One vector is turned by the same rotation once a tick. Each row is the vector after some number of ticks, and that number follows the row.
The counts run from 0 to 155.
[116 125 127 123 159 137  59 131 106  87 134 130 142 130 158 139 144 135
  98  91 148 119 115 114 101 106 151  88 112  79  75 115 121 128  76 152]  65
[102 146 103 139 113 133  61 150 153 119 147 146 106 168 124 140 148 137
 171  95 140 147 126 120 105  65 121 173 102 141 143 172 130 109 143  98]  131
[ 75 139 135 143 156 178  79 113 134  95 143 118 142 146 143 128 119 117
 119 102  79 144 145  89 107 125  93 165 124 120 194 151 139 140 102 105]  30
[125  94 135 125 126 149  47 129 106 104 134 110 128 121 160 152 104 147
  97  71 154 125 115 123 121 128 136 145 147  72 122  90 116 124  98 113]  112
[ 88 114 116  94 174 144  70 125 120 101 162 147 127 131 158 120 158 153
 104 103 121 160 143  93  91 109 163 126 117 105 140 112 146 134  65 141]  48
[114 171 108 106 187 124  97  79  93 119 147 133 174  96 117 127 130 155
 118 132 135 150 118 112 122 128 167 173 118  98 138 125 111  82 112 105]  33
[155 134  77 112 146 140 105 138 108  83 161 143 156 163 119 123 154 109
 102  96 146 128 142 114 135 118 181  97 143 105 113 168 102 104 110 146]  79
[111 117  62 113 108 134 115  86 101  79 164 111 135 148 118 102 147 103
 122 101 125 138 100 128 152  89 171 102 136 103 137 168  95 100 144 127]  71
[126 146 152 160 148 177  80  85 151  73 141 112 156 120 159 107 147 177
 124 127 139 117  96 110 120 116  95 139 108 104 131 113  76 143 114  80]  43
[141 127  81 184 137 160  71 146 117 116 137 121 102 169 116 143 106  89
 144 109 138 144 134 131 139 104 145 154 127 114 156 182 109  82 142 116]  140
[120 144 142 175 163 111  61 116  91 105 118 136 150 111 135 138  99 117
 132 107 157 109 108 146 124 112 122 159  90  83  73 131 115 118 110 125]  137
[ 99 106  89 116 102 169 102 133 128  95 158 121 132 181 126  99 173 123
 106  95 109 142 127 104 147  89 137 103 150 101 140 179 110 112 138 128]  70
[104 122  90 106 139  84  92 107 104 103 191 132 127  98 110 158 113 117
 115  79 165 132 121 140 114 112 178 174  99 100 123 121 125 115 116 135]  119
[114 141 113 158 157 150  75 170 138 103 165 152 138 162 129 143 135  93
 134 107 135 138 161  93  90  95 156 161  88 143 161 171 116 110 102 126]  148
[109 157 146 125 190 142  75  76 112 112 118 160 174 108 123 103 149 175
 114 129 121 136 111 122 119 135 116 178 132  92 110 134 115 132  79 104]  34
[161 137 100 159 160 121  57 151 122 119 150 153 112 154 106 144 136 131
 133  99 160 133 130 142 124 102 109 165 108 112  96 149 126  70 160  91]  123
[120  75  80 134 150 120  85 116  90 129 171 133 103 140 108 117 126  90
  95  87 141 120 133 153 125  94 183 170 171 111 142 138 143 118 135 120]  110
[102 125  87 108 164 117 109 134 140  89 209 150 130 157 112  92 179 100
  98 105 129 146 129 112 114  94 150 123  94 123 118 162 117  93 147 136]  62
[ 62  96 114 114 131 158  58  91 105  87 138 101 110 117 157 112 139 143
 107 107 111 145 111 131 128  99 142  94 135  83 141 121 132 149  93 134]  56
[136 140 112 142 167 158  93 127  97  88 117 143 182 126 126 140 129 151
  95 118 150 142 127 101 149 160 154 143 139  82 124 142 103 107  47 126]  151
[107 174 121 172 186 129  53  97 101 134 108 156 120 137 112 137 118 117
 158 128 119 126 132 154 105 103 125 187 106 128 109 170 139 124 124 109]  20
[114 159 127 191 141 159  86 100 113 105 127 107 120 146 141 122 128 100
 160 130 141 108 112 151  99  78 158 171 117 147 150 162  96 130 150  88]  28
[120 147  93 153 124 160  68  73 108 103 137 108 117 163 121 143  97  85
 127  93  92 126 127 134 128 120 110 131 140 104 159 165 150 125 162 112]  85
[131 128 130 159 175 180  66 178 138 109 142 144 143 174 132 142 127 110
  99 106 122 141 164  94 123 127 117 149 120 100 152 173 123 100  90 121]  22
[106 143  97 146 148  95  89 114  79 109 123 147 143 123 110 132 127 127
 135 125 175 116  98 148 134  87 181 160 113  98  86 165 113 117 107 151]  136
[ 83  90 102 127 110 151 107 135 155  89 188 144 125 142 119 105 153 122
 101  66 132 129 123 114 133  99 106 163 128 126 154 156 115 156 100 118]  117
[118 120 103 163 121 136  68 152  83 112 102 120 131 134 145 134 136 117
 138 114 179 127 104 144 124  66 203 135 128 107 106 161  93 127  87 146]  10
[107 148 140 175 135 143  45 112 108 127  98 110 130 133 145 141  95 127
 142 104 112 136 114 129 123 104  89 173 111  86 124 143 126 106 138  97]  12
[118 148 116 130 149 168  67  74 159  85 148 135 104 125 114 107 157 146
 139 105 116 140 116 107 125 134  61 120  90 114 116 157 125 132 125 100]  60
[124 131  97 162 108 178  97 157 154  84 147 117 137 169 122 140 138 107
 144  99 142 153 136  96 146 114 131 141 109 133 166 188  97 100 122 117]  14
[116 155  72  82 119 142 108  75 102 119 154 146 187 152 124 128 143 147
 135  96 127 140 108 114 115  93 181 144 159 125 124 151 125 115 135 115]  88
[ 93 117 100 134 105 163 103 113 116  84 116 123 161 148 135 111 145 151
 130 107 153 153  98 100 154 108 158 149 141  89 143 172  86 130  81 139]  143
[131 156  76 108 165 155 112 102 110 104 162 141 154 127 125 131 145 132
 139 122 150 161 138 102 121 123 215 152 120 132 166 154  99  86 102 118]  32
[151 147 108 153 132 142  76  84 150  95 160 115 109 126 114 131 116 128
 144  87 164 124  93 141 121 111  91 187 119 115 137 134 102 110 160  69]  115
[161 143 114 177 145 167  53  91 114  96 130 105 108 147 123 132 121 115
 130 101 121 124 117 133 137 130  75 105 116  74 101 146 127  89 151  97]  68
